One turn sends every row of this set to another row. A few are shown first. Where does it send the rows asked after them?
Kug: [  5   0  -7  14   2 -14  -1   5   2   1 -11  13   1  -8  -6  11   8   0
   0   8   6   3 -12   8  -5   7  -3  13  -3   6   3   0  -4   2   1   1
  -2   5  -2]
samus: [ -3   9   3   4  -2   1  12   3   3   0   2  -4   4   1   2  -5  -6 -23
   4  -9  -2   3   4  12   5  -7  -1  -6 -10  -7  -8  -7  -2  13  -4  -6
   4 -10   3]
fano: [  8 -10   1   4  -1   5  -7   8   4   7  -4  -2  10 -11   3  -2  16  12
   1   3 -14   3   0   0  -3  -9   1   1   0   0   7   3  17  -7  -5   9
  -5  -4  -5]
rud: [  6   5  -8   8  -7   1  10   4  -3   5  -3   4   1  -9  -9  14   1  -3
   5   7   6   8 -16   8  -4   1   1   9   0   3   5  -1  -4   3   3   3
  -1   4  -9]
zover: [  5   2   9   4   2  -5   1   2   6   4  -5   5  -4  -3   7  -9  -8 -12
  -2   1  -8  -1  13  20   1  -2  -5  11   3  -4  -2   0  -3  16 -13  -7
   0  -6  -1]
Bipa: [  8  11   4   5   7   2  15  -6   6   3  -3   0   6   3  -2   4  -1  -4
   2   2  -7  -6  19   6  -2  -1  -6 -10  -7 -19   0   1  20  -3 -12  -8
  -3  -5   1]
Kek: [  4   0   3   4  -1  -1 -10   4   3 -12 -10   4   1  -6  -4  -3  -4  -6
  -4   0 -13   1   1 -15  -4   5   2  -1  15  -4   1   1  12  19   1  10
   4  10  -6]
vofi: [  3   4  -7   8  -4  -8   1   5   7  10 -13   5   1  -3   1  11   3 -13
  -1  13   2   1 -19   8   2   9   3   4  -4   0  -1  -4   3   2   4   8
  -4   4  -4]
geted: [ 10  -2  -2  -6  -5   8   0  -6   1   9  -9   1   8   1   9   2  14   3
  -2  -1  -9   0  -6  -6   4  -8  -1   2 -14 -17  11   5   7  -2   1  -2
  -1  -7 -15]
dife: [  6  -6  -4   1   4  -5  -8  -1   7   3  -2   5  13  -5   4  -1  24  -1
  -2   0  -5  -3   0   0   4  -9   2 -10 -15  -1   6  14  13  -3   6   7
   3  -4   0]
supid: [  1   3   3   3   1  -2   5   7  -9  -4   3  -3   5  -1  -6 -12  -6 -15
   2  -9   0  12  12  10   1 -10  -7   4  -5   3   1   1  -7   8  -6  -4
   8  -3  11]
Kose: [  8   4   6   7   3  -5   7   3   1   7  -7  -4   5  -2  -7  -1   5  -6
   1  -4  -8 -10  31   7  -1  -1 -13  -9 -10  -5   6   2  17   3  -6  -1
   4   2  -1]
Gog: [  3   2  -1   3   2   3  -6  -1   1 -19  -4   9  -1  -4  -8  -4   3  -6
   1  -5  -6   1   0 -22  -2  -1   1  -8  10  -4   1   0  -3  14   4   1
   6  11  -1]
muku: [ -4   2   7   6  14  -9  -5  -1   2   1  -3  -2   6   4  -2  -8  -8 -15
  -4  -2 -10   4   7  14   4   1  -9   6  -6   0  -2   6   0   9  -9  -8
   1  -2  16]
Pugaz: [ 14   4   8   1   3  -7   7   3   1   0  -5   3   6   1  -3  -5  -2  -4
   4   6   0  -5  24   8  -5  -1  -4  -4  -1 -11   9   7  21  -9 -14  -2
   2   2   7]
koraf: [  0   1  -2   6   6  -4 -11  -4   1 -17 -11   9   3  -1  -4  -3   6  -9
  -8  -2  -8   5   2 -16  -3   3  -1  -7   6  -4  -3   4   7  18   7  10
   8  11  -2]
Paduf: [ 15   9   5   2  -3   2  14   2  -4   2  -5   2   1   1  -3  -5   3  -5
   3  -3   0  -4  27  -1   1  -6  -8  -8  -8 -14   7  -6   7  -8 -10  -9
   2   0  -1]
bidor: [  5   6   7   3   8  -3   7  -6  -3  -4  -9  -4   8   8  -7  -2   4  -9
   6  -5   1  -6  18   3  -6  -2 -12 -12 -13 -12   6   5  14 -10  -6 -10
   8   2   5]
Dip: [  4   5   7   3  -1 -10   7   4   5  -9  -4   9   4   3   7  -8 -10 -15
   5  -4   5   3   1  14  -5  -1   2   7  -3 -14  -5  -3   2   8 -13 -11
   2 -11   6]
ped: [ 16   4   5   2   3   1  -8  -1   4   4  -1  13   8  -7   2  -1  11   5
   0   5  -9  10  -7  -5   5  -2   7  -1  -8  -8   9   8  17 -11  -4  -8
 -10  -6  -7]
rir: [  2   4  -7   0  -2   5   1  -4   3 -14  -5   7   3   0  -1   1  -2  -6
  -6   0  -9   1  -2 -22   0  -1   4  -4   8 -15  -1  -1   3  21   3   6
   3   6  -3]
Zabug: [  8   7   0   1   1  -2  -5  -3   3 -16  -3  15   1  -4  -4   0  -6  -7
  -3   3  -7   6  -3 -16  -2   4   8  -3  12 -11   1   8  12  18   1   3
   2   7  -5]
ves: [  2   7 -13   7   0  -9   4   3  -1   6  -6   6   6  -1  -9  12   4  -6
  -2   8   4   6 -17  -3   6   6  -1   7 -12   1   5   0  -7   1   5   0
  -4   5   6]
mibe: [  9  -6   1  -1  -5   0  -5   4   4   0  -1   4  10  -7  -5   0  16   7
  12 -11  -2  -8  -5  -9   1  -8   1  -3 -12  -3  15   7   3  -5   2 -10
   3  -5  -7]
Numob: [  1   0  -9   7   1   0   0  -1   2  11  -9   0  -3  -5  -5  11   7  -6
   0  10  -1  -3 -13   7   2   1  -6   6  -1   8   4   2 -13   2   5   5
   1  11  -3]

rir -> koraf
zover -> samus
Where do these go?
fano -> geted
rud -> Numob
Paduf -> Kose

